[[131 128 128 131 134 118]
 [100 126 125 136 128 150]] Answer: 136

[[ 99 109 145 138 154 124]
 [102 113 120 124 149 127]] Answer: 124

[[117 108 131 118 149]
 [122 156 112 123 143]] Answer: 112

[[127 144 128 128]
 [138 150 123 133]] Answer: 150

[[134 110 116 125 136]
 [119 139 100 120 130]] Answer: 100

[[124 131 132 103 115 138]
 [137 129 144 105 135 117]] Answer: 105

[[116 118 103 139 132]
 [124 107 113 137 149]] Answer: 113

[[110 140 124 139 124 118]
 [153 119 135 121 130 141]] Answer: 121

[[105 109 109 107 109]
 [134 111 114 114 115]] Answer: 114

[[146 154 117 134]
 [147 153 121 136]] Answer: 153
---
[154 110 118 111 143 150 107] | 118
[103 107 121 124] | 121
[154 127 127 133 130 132] | 127
[137 129 157 138 131 131] | 157
[146 111 106 109] | 106
[121 127  98 115] | 98
[150 145 112 141 135 132] | 112
---
[153 124 129 143] Answer: 153
[ 99 154 113 120 136] Answer: 99
[141 127 106 136 119] Answer: 141
[103 123 122 123] Answer: 103
[121 126 108 143 126 130 101] Answer: 121
[150 145 141 135 146 138] Answer: 150
[155 143 140 135 148] Answer: 155
---
[[139 139 143 134 150]
 [142 139 140 138 145]
 [136 138 143 131 150]]: 139

[ 98 155 129 147 126]: 98

[136 108 122 101 111]: 136

[102 142 132 156]: 102

[[139 104 128 123 142 132 123]
 [132 116 128 129 137 135 123]
 [118 125 147 119 134 125 131]]: 139

[ 98 130 158 137 121 148]: 98
---
[[143 140 147 149]
 [140 140 157 148]
 [146 140 142 148]] value 148

[[125 118 104 156 155]
 [118 116 110 148 147]
 [124 156 135 136 112]] value 112

[[122 137 127 106 145 124 118]
 [130 119 121 125 140 112 131]
 [127 133 138 141 121 126 112]] value 112

[[129 131 137 129 104 122 131]
 [134 153 123 133 118 127 139]
 [146 131 116 115 137 125 124]] value 124

[[124 125 130 129 132 146]
 [119 124 130 136 118 106]
 [100 116 134 142 120 121]] value 121

[[125 135 126 132]
 [129 151 125 144]
 [128 138 127 134]] value 134
---
128,111,121,116
148,117,101,123
==> 123

116,122,146,135,105 ==> 122

129,153,119,114,131,137,114
118,127,144,130,133,110,124
==> 137

136,134,110,106
142,121,129,114
==> 134

132,127,130,124,127,131,151 ==> 131

137,154,134,115
108,104,132,132
122,150,141,111
==> 141

126,108,125,123,102,112 ==> 123

155,113,116,104,117,118 ==> 117

121,147,144,139,107,122
117,131,124,125,124,134
==> 139

137,132,135,144,101 ==> 135
---
[[106, 135, 110, 121, 119, 134, 129],
 [126, 129, 111, 147, 114, 124, 139],
 [122, 150, 126, 135, 120, 154, 125]] Out: 129

[[132, 127, 105, 125, 134],
 [132, 129, 130, 127, 123],
 [144, 131, 125, 135, 128]] Out: 129

[[123, 140, 125, 124, 117, 127, 123],
 [107, 123, 105, 149, 128, 105, 108],
 [127, 116, 125, 138, 135, 124, 128]] Out: 123

[[116, 125, 124, 138, 137, 133, 114],
 [121, 106, 105, 149, 151, 121, 114],
 [129, 130, 130, 125, 125, 128, 129]] Out: 106

[[154, 128, 156, 129, 130, 138],
 [126, 133, 125, 132, 131, 121],
 [116, 127, 121, 130, 131, 140]] Out: 133

[[157, 128, 129, 137],
 [123, 119, 120, 123],
 [112, 130, 129, 115]] Out: 119
---
[[154 115 124 120]
 [155 112 126 119]]	124

[[104 140 146 133]
 [149 136 110 141]
 [117 120 110 132]]	110

[[146 110 115 114]
 [121 111 132 102]
 [131 131 100 112]]	132

[[129 125 129 129]
 [117 153 121 121]
 [123 140 125 125]]	121

[[141 120 122 138]
 [127 105 139 100]]	122

[[145 112 114 104]
 [143 113 114 105]]	114
---
[[122 148 124 126 106 136 138]
 [129 135 138 132 125 136 137]
 [141 111 138 142 147 139 119]] >> 148

[148 140 153 116] >> 140

[[133 147 120 149 124]
 [127 126 104 150 113]] >> 147

[[140  99 127 122]
 [157 137 133 137]
 [ 99 119 123 119]] >> 99

[[121 118 156 140 124 122]
 [138 140 134 120 106 108]
 [123 119 157 140 124 123]] >> 118

[136 134 113 105 153] >> 134

[127 156 148 104 113 141] >> 156

[[152 150 150 130 112 132 154]
 [145 115 129 145 133 104 124]
 [117 141 131 103 154 155 123]] >> 150

[136 121 103 134 130 115] >> 121
---
[[139 129 117 131 152]
 [122 132 121 129 101]] --> 132

[[130 154 150 113 122 115]
 [140 135 134 131 132 134]
 [122 124 102 136 141 110]] --> 102

[119 142 150 140 125 137] --> 150

[[116 129 120 113 103 118]
 [142 143 122 101 151 153]] --> 122

[133 150 142 152] --> 133

[135 153 123 139] --> 135

[134 128 118 105 138 121 131] --> 105

[123 143 118 155 123 134 106] --> 155
---
[[106 142 140 143 135 121]
 [143 124 140 138 141 133]] ⇒ 121

[[105 109 112 113 108 111 109]
 [127 127 137 132 130 140 142]
 [106 104 118 121 119  98 122]] ⇒ 104

[[127 119 123 150 107 113 119]
 [153 123 120 129 115 143 139]] ⇒ 113

[124 109 139 150] ⇒ 124

[142 153 124 136 155 129 133] ⇒ 129

[[153 117 114 113 142]
 [130 140 103 149 126]] ⇒ 113

[[108 105 149 110 103 105]
 [104 143 145 151 117 111]
 [105 145 147 116 108 110]] ⇒ 104

[148 154 132 147 134 100 120] ⇒ 120
---
[[155 135 136 132 147 126 139]
 [140 124 135 120 121 135 131]
 [152 129 138 125 136 133 137]] | 140

[[135 134 150 152 142 145 153]
 [134 140 136 132 130 114 136]] | 135

[[123 109 123 130 122 132]
 [155 121 155 120 147 123]
 [154 129 154 141 129 115]] | 155

[[145 147 132 111 141 123]
 [151 148 132 112 144 126]] | 145

[[133 152 124 109]
 [103 121 155 155]] | 133

[[132 112 116 118 127 112 108]
 [138 109 106 132 122 144 119]
 [131 129 120 140 123 150 136]] | 138
---
[155 133 104 124] result: 133
[122 110 130 120 153 109 135] result: 110
[153 121 120 131 107 101 143] result: 121
[124 131 133 100 123 129] result: 131
[116 139 103 136 131 122 124] result: 139
[146 119 140 138  99 136] result: 119
[133 122 129 138 128 104 140] result: 122
[146 116 117 142 113 113 149] result: 116
[110 104 148  99 100 126] result: 104
[153 131 128 128 142 125] result: 131
---
[[107 133 128 153 133 136]
 [120 133 140 125 132 132]] Answer: 153

[128 105 130 107 121 138] Answer: 107

[[106 108 149 106 106 109]
 [152 110 107 103 135 153]
 [153 133 107 120 149 156]] Answer: 106

[114 124 122 138 111  99] Answer: 138

[115 123 135 123 158 121] Answer: 123

[118 106 141 128 124 146] Answer: 128

[[156 114 146 116 100 151]
 [118 145 120 145 136 124]] Answer: 116
---
[[128 127 123 150 130 140]
 [131 124 130 128 125 126]] >> 128

[[138 141 137 121 124 126 121]
 [126 154 125 134 128 106 131]] >> 138

[[127 131 108 129]
 [129 125 147 107]] >> 127

[[106 146 157 124 127 120]
 [121 144 127 142 130 145]] >> 106

[[150 149 144 111 111 123]
 [130 128 140 129 134 109]] >> 150

[[126 120 150 121 135]
 [143 143 127 144 132]] >> 126
